[[-25.3  61.6   2.3]
 [ 27.6   8.7 -13.2]]
=>
[[-25.3  61.6]
 [ 27.6   8.7]]

[[  4.2  20.3  12.7   1.5]
 [  7.3  16.9  13.1  -6.4]
 [-13.2  26.2  -2.8  -9.1]
 [ 23.8 -12.0 -48.4  -1.7]]
=>
[[ 4.2 20.3]
 [ 7.3 16.9]]

[[ 32.6 -21.2  -8.1 -51.2  -5.1]
 [-26.8  20.6   0.4  14.6   5.4]]
=>
[[ 32.6 -21.2]
 [-26.8  20.6]]

[[-26.9  -5.3 -11.0]
 [ 20.2  34.1 -10.4]
 [-14.6 -14.2 -10.1]
 [ 49.0  -0.7  27.5]
 [ -3.8  -4.9   9.6]]
=>
[[-26.9  -5.3]
 [ 20.2  34.1]]

[[-18.0 -53.2 -19.8 -31.0]
 [-52.5  31.5  10.9 -10.8]
 [-14.9 -12.3 -28.1  48.6]
 [ 33.3  49.4  34.7   0.5]]
=>
[[-18.0 -53.2]
 [-52.5  31.5]]

[[ -1.9  50.6  24.6  20.9]
 [-26.4 -29.1  41.3   8.1]
 [ 15.7  64.2 -66.3  -6.2]]
=>
[[ -1.9  50.6]
 [-26.4 -29.1]]

[[ -1.2  18.0 -20.0  53.5]
 [ 10.6 -15.1  14.2 -56.0]
 [  5.0 -11.1  32.3 -51.0]
 [ -8.2   8.7 -25.9  57.8]
 [  0.8 -16.3 -21.9 -61.8]]
=>
[[ -1.2  18.0]
 [ 10.6 -15.1]]

[[ 12.9   9.2  -3.2  -6.8 -16.1]
 [ 10.6   8.1   3.0   3.8   1.0]
 [ -7.5  11.2   6.5  11.3  16.5]
 [-51.4 -30.6  -7.8  13.5  36.3]]
=>
[[12.9  9.2]
 [10.6  8.1]]
---
[[ 35.8   7.8 -16.7   5.8 -24.6 -26.2 -33.3 -15.1  33.2 -47.8]
 [-43.0  -3.1   5.9 -15.1  55.1  46.2  48.3   8.3 -22.7  33.8]
 [  0.3  15.7 -33.1 -15.1  50.9  30.9  15.7 -22.9  39.7 -65.2]
 [-19.4  -5.1  10.0   2.3 -20.4  11.9  15.7 -11.2  -6.3  45.4]
 [ 31.8  -1.1   1.8   8.1 -12.0 -33.8 -33.3  18.1  -6.3 -24.5]]
=>
[[  0.3  15.7 -33.1 -15.1  50.9  30.9  15.7 -22.9  39.7 -65.2]
 [ 35.8   7.8 -16.7   5.8 -24.6 -26.2 -33.3 -15.1  33.2 -47.8]
 [ 31.8  -1.1   1.8   8.1 -12.0 -33.8 -33.3  18.1  -6.3 -24.5]
 [-43.0  -3.1   5.9 -15.1  55.1  46.2  48.3   8.3 -22.7  33.8]
 [-19.4  -5.1  10.0   2.3 -20.4  11.9  15.7 -11.2  -6.3  45.4]]

[[ -3.6  -4.4   9.9  13.8]
 [ 13.0 -11.1  19.3 -10.2]
 [ -6.1 -45.4 -35.4 -10.4]
 [ 63.7   2.7 -37.0   4.0]
 [  6.9  -5.0  -7.8   5.6]
 [-27.9  24.5  -6.2  13.5]
 [ -3.8 -57.2  13.4 -50.5]
 [ -2.6 -24.6  -2.7   3.9]
 [-27.5  11.2 -53.6 -21.4]
 [ -3.9  42.4  40.7  37.3]
 [-42.6  24.7  -3.0  28.6]]
=>
[[-27.5  11.2 -53.6 -21.4]
 [ 63.7   2.7 -37.0   4.0]
 [ -6.1 -45.4 -35.4 -10.4]
 [  6.9  -5.0  -7.8   5.6]
 [-27.9  24.5  -6.2  13.5]
 [-42.6  24.7  -3.0  28.6]
 [ -2.6 -24.6  -2.7   3.9]
 [ -3.6  -4.4   9.9  13.8]
 [ -3.8 -57.2  13.4 -50.5]
 [ 13.0 -11.1  19.3 -10.2]
 [ -3.9  42.4  40.7  37.3]]

[[  2.4   4.0   8.5]
 [  5.0  12.2   8.9]
 [  1.3   8.1  -2.3]
 [  4.6  10.6  -4.4]
 [ -6.5  21.3 -19.3]
 [ 19.5 -33.8 -44.7]
 [ -4.7 -19.8 -48.6]
 [ -4.0  17.5  34.2]]
=>
[[ -4.7 -19.8 -48.6]
 [ 19.5 -33.8 -44.7]
 [ -6.5  21.3 -19.3]
 [  4.6  10.6  -4.4]
 [  1.3   8.1  -2.3]
 [  2.4   4.0   8.5]
 [  5.0  12.2   8.9]
 [ -4.0  17.5  34.2]]

[[-15.2 -60.5  36.0]
 [ 40.8 -52.0  20.0]
 [ 55.3  33.9 -33.9]
 [ -8.5  38.7  12.5]
 [-24.3  -1.5 -11.4]
 [-40.6 -19.7  41.7]
 [-16.3 -10.9 -62.7]]
=>
[[-16.3 -10.9 -62.7]
 [ 55.3  33.9 -33.9]
 [-24.3  -1.5 -11.4]
 [ -8.5  38.7  12.5]
 [ 40.8 -52.0  20.0]
 [-15.2 -60.5  36.0]
 [-40.6 -19.7  41.7]]

[[  0.4   0.8   1.3  -0.2   4.8   4.1  -4.3  -0.5   3.1   0.5   2.9  -0.3]
 [ -2.7  -4.8  -3.0  -4.1   1.3   1.9  -9.4  -4.6  -1.7  -1.2  -0.1  -3.2]
 [  6.2  -4.1  -6.1  -7.3   3.9   3.8  -7.9  -7.2  -1.0   4.4   6.7   5.3]
 [ -1.3 -11.4  -9.0  -9.7  -1.7   2.9 -16.7 -10.0  -9.3   1.4   1.2  -2.4]
 [-36.6  42.9  44.6  45.4 -18.2 -23.1  51.6  47.3  14.8 -35.7 -35.8 -34.4]
 [  1.3  -6.7  -6.6  -4.2  -3.9  -4.7   1.0  -4.5  -3.4   1.5  -2.4   2.7]
 [  9.2 -38.5 -38.1 -20.9 -30.8 -31.9  14.9 -22.6 -26.1  11.4 -16.6  18.1]]
=>
[[  9.2 -38.5 -38.1 -20.9 -30.8 -31.9  14.9 -22.6 -26.1  11.4 -16.6  18.1]
 [ -1.3 -11.4  -9.0  -9.7  -1.7   2.9 -16.7 -10.0  -9.3   1.4   1.2  -2.4]
 [  1.3  -6.7  -6.6  -4.2  -3.9  -4.7   1.0  -4.5  -3.4   1.5  -2.4   2.7]
 [  6.2  -4.1  -6.1  -7.3   3.9   3.8  -7.9  -7.2  -1.0   4.4   6.7   5.3]
 [ -2.7  -4.8  -3.0  -4.1   1.3   1.9  -9.4  -4.6  -1.7  -1.2  -0.1  -3.2]
 [  0.4   0.8   1.3  -0.2   4.8   4.1  -4.3  -0.5   3.1   0.5   2.9  -0.3]
 [-36.6  42.9  44.6  45.4 -18.2 -23.1  51.6  47.3  14.8 -35.7 -35.8 -34.4]]

[[-22.5  57.4 -33.0  52.8]
 [  0.1   7.6 -28.7 -29.7]
 [-15.9 -20.6  62.7  15.6]
 [ 45.8  33.7 -27.9  42.5]
 [-38.0   8.5  53.6  23.1]
 [ 56.2  22.0  44.4 -67.1]]
=>
[[-22.5  57.4 -33.0  52.8]
 [  0.1   7.6 -28.7 -29.7]
 [ 45.8  33.7 -27.9  42.5]
 [ 56.2  22.0  44.4 -67.1]
 [-38.0   8.5  53.6  23.1]
 [-15.9 -20.6  62.7  15.6]]
